Where one turn sends some rows of the set: a few examples, then the rows asked:
gom: +0.90 -1.46 +1.43 -0.41 -0.79 +0.94 -1.47 +0.99 -0.06 +2.11 +3.01 +0.84
 +0.63 -0.13 -2.27 -0.40 +0.48 +0.60 -1.86 +0.51 -2.10 +0.65 +0.36 -0.71
 +0.77 +0.87 -0.11 +1.03 -1.45 +0.02 +2.41 +0.07 -2.97 -0.72
beda: +1.89 +0.07 -0.51 -0.48 -1.15 +1.46 -1.09 +0.54 +1.56 +1.93 +2.70 +2.24
 -0.46 +0.43 -2.13 -0.84 +0.92 +0.32 -1.65 +0.22 -1.70 -0.06 -0.66 +0.06
 +0.69 -0.31 +0.42 +1.65 -1.64 -0.49 +2.21 +0.60 -3.65 +0.22
sudos: +1.19 +0.60 -0.56 -0.44 -1.16 -1.76 -1.18 +0.08 +1.43 +1.07 +2.03 -2.08
 -0.78 +0.40 -2.22 -0.27 +0.80 -0.18 -1.86 +1.05 -1.27 -1.23 -0.49 +0.15
 -1.26 +0.31 +0.07 -1.97 +1.82 -1.20 -0.45 +0.28 +0.07 +1.29
zapi: +0.16 +0.84 -0.29 -0.75 -1.11 -0.30 -1.06 +0.14 +0.40 +0.88 +1.06 -2.30
 +0.01 +0.51 -1.72 -0.31 +0.06 -2.93 -1.96 +0.30 -1.41 -0.52 -0.37 -0.09
 +0.56 +0.34 +0.89 +1.28 -1.60 -0.73 +1.31 +0.02 -1.96 -0.86
Zibon: +1.60 +0.85 -0.71 -0.46 -1.42 -1.71 -0.64 +0.28 +0.76 +1.32 +1.99 -1.90
 -0.95 +0.60 -1.33 -0.86 +0.63 -1.08 -2.17 +1.02 -0.42 -0.48 -0.90 +0.42
 -0.83 +0.74 +0.28 -1.28 +1.67 -0.76 -0.14 +0.02 +0.65 +1.93
fasu: +0.58 +0.98 +0.07 -0.20 -1.28 -0.60 -1.39 +0.51 -0.65 +2.15 +1.71 +3.70
 +0.69 +0.65 -3.27 -0.40 -2.57 +0.43 -1.81 +0.77 -1.36 -0.66 -0.26 -0.05
 +0.76 -0.14 +0.16 +0.85 -2.18 -0.84 +0.02 -0.13 -1.06 +1.33
gil: -0.32 +1.14 -0.70 +0.65 -0.48 -1.39 -1.61 +0.91 +0.06 +1.84 +2.26 -0.84
 -0.05 +0.92 -2.11 -0.04 -1.17 -1.93 -1.70 +0.32 -2.73 +0.55 -0.42 +1.34
 +0.00 +0.43 -0.46 +1.09 -0.95 -0.28 +3.42 +0.82 -1.11 +2.13
dap: +1.55 +0.74 -0.80 -0.31 -1.26 -1.90 -1.46 +0.85 +1.41 +1.74 +2.35 -1.73
 -0.62 +0.56 -2.12 -0.39 +0.43 -0.41 -1.72 +1.09 -1.02 -0.88 -0.28 +0.26
 -1.07 +0.68 -0.29 -1.74 +1.09 -1.34 -0.01 +0.49 +0.42 +2.98
lum: +0.70 +0.08 +0.85 -1.63 -1.84 +0.22 -1.38 +1.16 +0.57 +3.09 +2.32 +2.93
 +1.39 +2.35 -1.66 +0.12 +0.73 +1.85 -1.85 -0.78 -0.56 -0.50 -0.11 -0.92
 +0.60 +0.13 +1.38 -0.28 -0.21 -1.69 +0.98 -0.33 -0.66 -0.64
Zuti: +1.56 +1.05 +0.71 +0.32 -1.38 -1.54 -1.35 +0.83 +0.68 +0.43 +3.67 +0.28
 +1.10 +1.31 -0.56 +0.08 +0.48 +0.18 -2.31 +2.11 -0.27 +0.82 +0.10 -1.22
 -1.42 +0.60 -1.37 -2.58 -0.88 -0.64 +2.05 -0.46 -0.20 +0.21
Mari: +1.53 +0.81 -0.04 +0.13 -1.08 -0.42 -1.11 -0.40 -0.69 +1.08 +2.71 -1.09
 +0.07 +1.86 -2.46 -1.08 -2.03 -2.40 -1.64 +0.31 -1.73 -0.93 -0.38 +0.61
 -0.75 -0.11 -0.81 +0.09 +1.67 -1.03 +1.18 +1.25 +1.59 -0.24
Zovo: +0.22 +2.20 -0.11 +0.00 -0.14 -0.32 -1.64 +0.38 +1.92 +0.76 +0.53 -0.44
 -0.31 -0.04 -2.53 +0.05 +0.00 -0.57 -0.71 -0.61 -2.88 -1.27 -0.18 +1.04
 -0.25 -0.09 +0.09 -0.15 -0.76 -2.62 +2.03 +0.89 -2.62 +0.46
nenuk: +2.08 +1.47 +0.09 -0.34 -0.97 -1.15 -0.25 +0.25 +1.72 +0.06 +4.14 +0.94
 +1.05 +0.99 -0.28 -0.75 +1.52 -0.63 -2.35 +1.32 +0.13 +0.75 -0.60 -1.30
 -1.45 +0.21 -0.53 -1.68 -0.77 -1.32 +1.07 +0.16 -1.15 +0.10
Kunab: +0.23 +0.71 +0.33 -0.35 -1.09 -0.51 -0.08 -0.46 -1.52 +1.50 +1.55 +3.11
 +0.38 +0.64 -2.63 -0.99 -2.23 -0.11 -2.26 +0.56 -1.36 -0.13 -0.87 +0.31
 +0.59 -0.11 +0.63 +1.33 -0.89 +0.11 -0.26 -0.41 -1.26 -0.60
besur: +1.68 +0.56 +0.27 -0.57 -1.28 +0.04 -1.91 -0.17 +0.62 +0.78 +2.63 -1.39
 +0.71 +1.19 -3.14 -0.62 -1.44 -2.07 -1.32 +0.09 -1.60 -2.15 +0.49 -0.79
 -0.75 -0.21 -0.50 -0.48 +0.27 -2.57 -0.15 +1.52 +0.65 -0.49
Mus: +2.50 +1.98 -0.08 -0.07 -0.95 -0.09 -1.52 +0.45 +0.80 +1.33 +2.05 +0.21
 -0.01 +1.26 -2.61 -1.35 -1.99 -1.81 -0.94 -0.30 -1.50 -1.44 +0.03 +0.67
 -0.65 -0.10 -0.79 -0.32 +0.79 -3.01 +0.96 +1.83 +1.13 +1.60
tiso: +1.21 +0.12 +0.31 +0.31 -1.66 +1.24 -1.87 +0.59 -0.04 +2.04 +1.51 +1.56
 -0.92 +1.20 -2.10 -0.13 -0.10 +1.10 -1.41 +1.27 -2.09 -0.02 -0.54 +0.75
 +0.78 -0.10 -0.16 +0.73 -0.89 +0.69 +3.77 -0.43 -2.51 -0.63
Sorol: -0.17 +0.44 +0.02 -0.33 -0.98 -0.51 -1.30 -0.52 -0.28 +1.28 +2.01 +2.95
 +0.94 +0.55 -3.94 +0.31 -1.99 +0.72 -2.09 +0.70 -2.11 -1.32 -0.21 -0.25
 +0.16 -0.83 +0.40 +0.66 -1.53 -0.62 -0.76 -0.01 -2.02 -0.75
tuko: +1.91 +2.23 -0.55 +0.50 -1.63 -1.03 -1.14 -0.03 +1.58 -0.04 +3.34 +1.04
 +0.10 +1.94 -0.73 +0.03 +0.90 +0.55 -2.12 +2.05 -0.36 -0.05 -0.82 -0.42
 -1.92 -0.54 -1.05 -2.32 -0.33 -0.88 +2.01 -0.17 -0.94 -0.11
rar: +0.22 -0.58 -0.12 -1.13 -2.39 -0.08 -1.79 +0.71 -0.02 +3.21 +3.22 +2.33
 +1.22 +3.35 -1.88 +0.69 +0.49 +1.15 -2.55 -0.07 -0.60 -0.25 -0.60 -0.69
 +0.25 -0.34 +1.25 +0.47 -0.04 -0.19 +1.35 -0.39 -0.39 -0.83
zod: +0.18 +0.18 +0.11 -0.81 -1.53 -0.27 -0.93 +0.76 +0.39 +3.23 +3.24 +3.55
 +1.10 +2.71 -1.71 +0.05 +0.52 +1.78 -2.12 -0.86 -1.22 +0.08 -0.85 +0.11
 -0.07 -0.35 +1.07 +0.17 +0.77 -0.79 +1.62 +0.16 -0.57 +0.21

Zibon goes to -> sudos
Zuti goes to -> nenuk
Kunab goes to -> Sorol
Where do these go?
Zovo goes to -> gil
besur goes to -> Mus
zod goes to -> rar
beda goes to -> tiso

